rotation ticks, each row followed by its count of ticks
The counts run from 0 to 860.
[112 187 135 157  80 134 118 124 132 118 108 126 141 155 103 164 132 139
  87 150  69 177 127 175 136  81 121 142 101 119 123 151 126 108 143 166
  89 167  84 126 141 175 155 158 125 115 144 132 119 161 139 118 136 142]	66
[167 123 112 114 111 107 136 139 133 149 120  98 121 113 157 116 131 164
 152 159 117  99 175 159 174 177 149 112 124 142 130 123 119 179 123 149
  96  71 107 164 132 107 137 139 112 147 149 147 155 101 156 168 135  83]	22
[210  77 123 116 170 151 112 137 134 109 179 166 130 126 185  90 134 118
 121 152 115  72 126  85 136 119 140 120 140 118 111 112 125 133 114 126
 155 119 158 104 121 110 117 124 139 123  98 141 180 114 152 128 127  94]	105
[ 98 140 118 168 139 117 112 127 120 118 191 108 114 111 160 123 112 129
 169  96 128  57 153 151 113 137 152 105 145 129  97  99 141 148 113 141
 152 133 125 105 141  95  90 120 140 177 108 154 136  60 112 164 143  81]	333
[130 161 149 132 155 138  92 154 103 166 154 104 115 149 142 122 139 101
 176 123 159 111 135  69 122 116 138 131 170 117 139  72 126 141  99 123
 115  63 166  79 154  92  96 124 145 151 155 124 104 157  96 124 121 123]	793
[129 177 128 126 131 133 140 145 130 119  81 136 102 154 149 132 124  98
 106 138 144 129 133 100  83 156 113 159 138 137 184  90  95  95 103 143
 103 120 137 160 194 136 201 120 115 106 168 121 126 145 137  99 151 161]	149
[113 194 138 127 107 100 120 174  93 161 119  70 117 143 163 145  90 143
 151 118 171  89 152 108 129 171 148 139  99 167 139  94 135 118 153 140
 110  83 121 102 153 146 165 107 113 139 133 129  92 117 115 127 123  87]	242
[115 179 144  84  92 103 135 132 119 129 103 142 117 123  84 149 139 141
 148 125 166 126 133 103 165 158 115 118  96 134 167 130 111 109 146 153
  91 144 119 121  85 125 122 126  89 142 146 106  77 185 110 110 168 186]	51
[103 144 125  95 112 104 136 118 116 134 154 139 133  97 127 139 116 131
 145 113 170  41 153 118 156 189 138 131 127 137 144 131 119 137 169 146
 143 135 131  99  70 118 116 131  94 151 104 133  91 164  98 130 187 128]	667
[176 107 117  99 145 147 141 129 132 132 106 146 124 130 175 124 118 145
  86 183  84 152 161 103 120 127 117 145 162 141 141 168 105 118 145 135
 112 103 126 143 151 182 164 155 115  75 138 141 149 171 159  97  95 148]	238
[189  79 107 104 159 134 117 123 131 107 155 141 110 125 193  74 137 114
 143 175 117  82 148 100 127 149 135 103 157 107 146 114 109 145  88 117
 142  94 153 124 149 102 130 134 131 124 125 156 163 109 168 141 161  96]	778
[132  88  93 148 112 140 128 112 131 125 100 153 141 144 153 124 161  99
  74 146 108 183  89 189  78  94 102 135 120  84 153 131 116 133 100  82
 121 142 114 136 172 136 180 144 150  96 136 126 154 111 145 127 127 120]	410
[131 121 122 139 105 103 132 187 117 156 118 104 128 129 151 135 131 134
 142  90 166  90 123 173 130 158 144 146  80 145 111 100 151 147 134 112
 107 106 100 156 150 105 146  80 134 144 120 113 151  59 121 143 102  64]	596
[ 70 143 123 122 124 108 145 107 117  79 171 140 126 119 185 127 112 122
 122 132 127  58 159 109 104 150 113 117 149 122 144 150 129  89 133 156
 147 201 139 112 149 143 122 134 118 133 103 154 113  92 131 122 173 145]	436
[163 111 149  81 113 110 128 188 112 187 127 104 153 135 146 147 127 160
 140 144 178 103 136 120 172 144 125 139  95 124 115 157 145 129 179 112
  81  80 112  99 104 144 114 116 133 110 111 104 123 142 134 122  82  99]	359
[135 212 126 167  98 148 121 112 133  96 117 127 114 142 119 143 106 129
  79 140  72 161 126 151 122  98 139 138  96 141 139 121 124  98 124 174
 119 169 101 129 144 175 197 150 112 118 133 148 127 153 131 110 132 129]	182
[ 72 177 119 154  94 122 115 118 111 167 146  69 128 138 110 154 111 142
 143 120 109 169 138 176 133  74 154 108 132 143 117 131 144 139 139 139
 125 114 115  64 107 155 113 158 127 161 125 140  82 145  91 143 121 125]	316
[120 141 125 140 159 151 129 133 129  94 154 149 121 140 193 115 109  98
  99 125 101  98 142  92  72 111 117 159 169 132 135 132 125  77 118 140
 160 165 155 116 180 159 157 121 134 100 123 158 147 122 121  90 120 140]	1
[ 73 139 135 152 122 108  98 157  99 142 174  90 141 150 172 137 124 101
 163 127 153  70 141 129 104 140 125 119 153  93 125 112 148 123 108 125
 131 122 143  79 182  96  94 129 162 159 130 134 114  81 111 147 149  96]	334
[ 81 107 124 109 150 115 141 155 103 163 143  95 112 122 156 137 106 147
 154  98 138 148 148 128 123 104 126 116 181 162 108 170 156 115 141 101
 134 125 143  88 123 156  69  99 123 127 116 124 104 112  99 107  47 161]	349
[136 129 144 101 112  98 133 183 106 173 134  90 132 129 176 137 101 160
 153 112 186  77 150 109 158 161 133 132  81 154 116 128 156 119 164 113
 114  90 116  93 111 144 134  97 126 113  95 119 119 100 126 129  88  76]	243
[108 149 133 120  94  85 123 128 104 103 149  94 100 122 137 102 108 137
 175 124 170  92 139 127 156 155 136  64  74 135 145 103 148 129 107 131
 121 143 126 101  87 108 134 100 112 151 102 125 100  77 143 161 174 102]	185
[177 107  94 110 138 140 132  87 133 129 143 118  80  97 133  92 117 143
 145 151  91 154 154 128 165 128 163  78 159 162 139 116  99 176 114 128
 159  83 140 114  72 131 127 151  96 146 124 166 139 161 132 143 126 124]	546
[154 151 129 122 120 130 133 139 127 120  76 130 118 153 146 135 143 118
 104 177 108 155 152 110 125 144 110 147 152 121 178 117  88 123 112 143
  88  98 115 174 198 157 185 154 122 103 175 138 128 166 159 111 144 155]	33
[193 132 143 108 113 134 103 148 123 105 115 130 128 176 164 108 118 111
 113 183 145 144 109  90 124 118 105 117  74 113 164 114 127  89 106 117
 101 132 127 104 145 145 193 119 134  73 123 119 134 124 183 116 148 108]	516
[103  71  95 149 119 113 117 118 127 169 147 127 142 118 140 136 166 128
 140 133 122 133 130 191 126 131 139 123 184  89 104 151 120 186 131  89
 120  93 111 132 148  97  73 165 153 155 137 135 149 114 110 169 114 112]	671
[134 117  95 160 134 162 124 112 146 120 138 174 135 135 173 125 134  89
  69 126 106 118 107 146  50 100 125 171 123 109 144 101 107 114 120 101
 156 146 126 126 169 139 196 143 134 103 117 145 155 117 113 107 140  94]	206
[ 86 154 141 140 115 100 129 138  98  75 142  91 102 140 162 105 100 136
 159 112 137 124 140 132 123 120 129  67 101 155 134 112 163  90  91 137
 130 178 131 102 123 139 134  82 127 139 102 127 117  45 147 138 130 128]	70
[176 116 117 124 127 166 126 129 154 138 147 148 138 112 155 137 129 166
  89 162  56 127 153 150 159 114 130 169 139 137  90 175 108 138 159 160
 119 107 105 150 132 158 117 172 116 108 134 152 166 187 137 120  91 121]	123
[117 133 135  95  84 101 115 114 115 126 139 123 154 144 134 142 125 143
 129 182 113 153 144 129 175 101 101  95 106 104 134 192 136 106 157 143
  96 158 114  70  92 158  95 161 126 114 113 131  88 163 149 117 145 150]	418
[164 143 135 111 112 139  99 139 116 130 143 155 149 160 143 130 127 101
  99 173 149 106  96  78 120 125 118 155  83 108 168 114 120  98 140 119
 123 129 135  65 123 146 179 144 129  82 100 128  98 178 135 105 158 103]	312
[156 164 151 138 115 138  76 138 113 111 159 145 138 177 143 125 133  81
 127 175 140 110 105  83 113 113 119 131 117  77 163  89 120 106  99 138
 112 120 144  79 166 113 156 147 164 117 140 138 115 149 145 132 187 100]	311
[133  94 138 113 114  88 135 177 114 131 139 133 129 125 157 124 158 136
 158 115 194  64 125 136 152 193 113 118 105 101 126 126 145 137 117 109
  95 120 117 151 139  83 103  83 136 143 126  94 149  70 145 151 137 100]	597
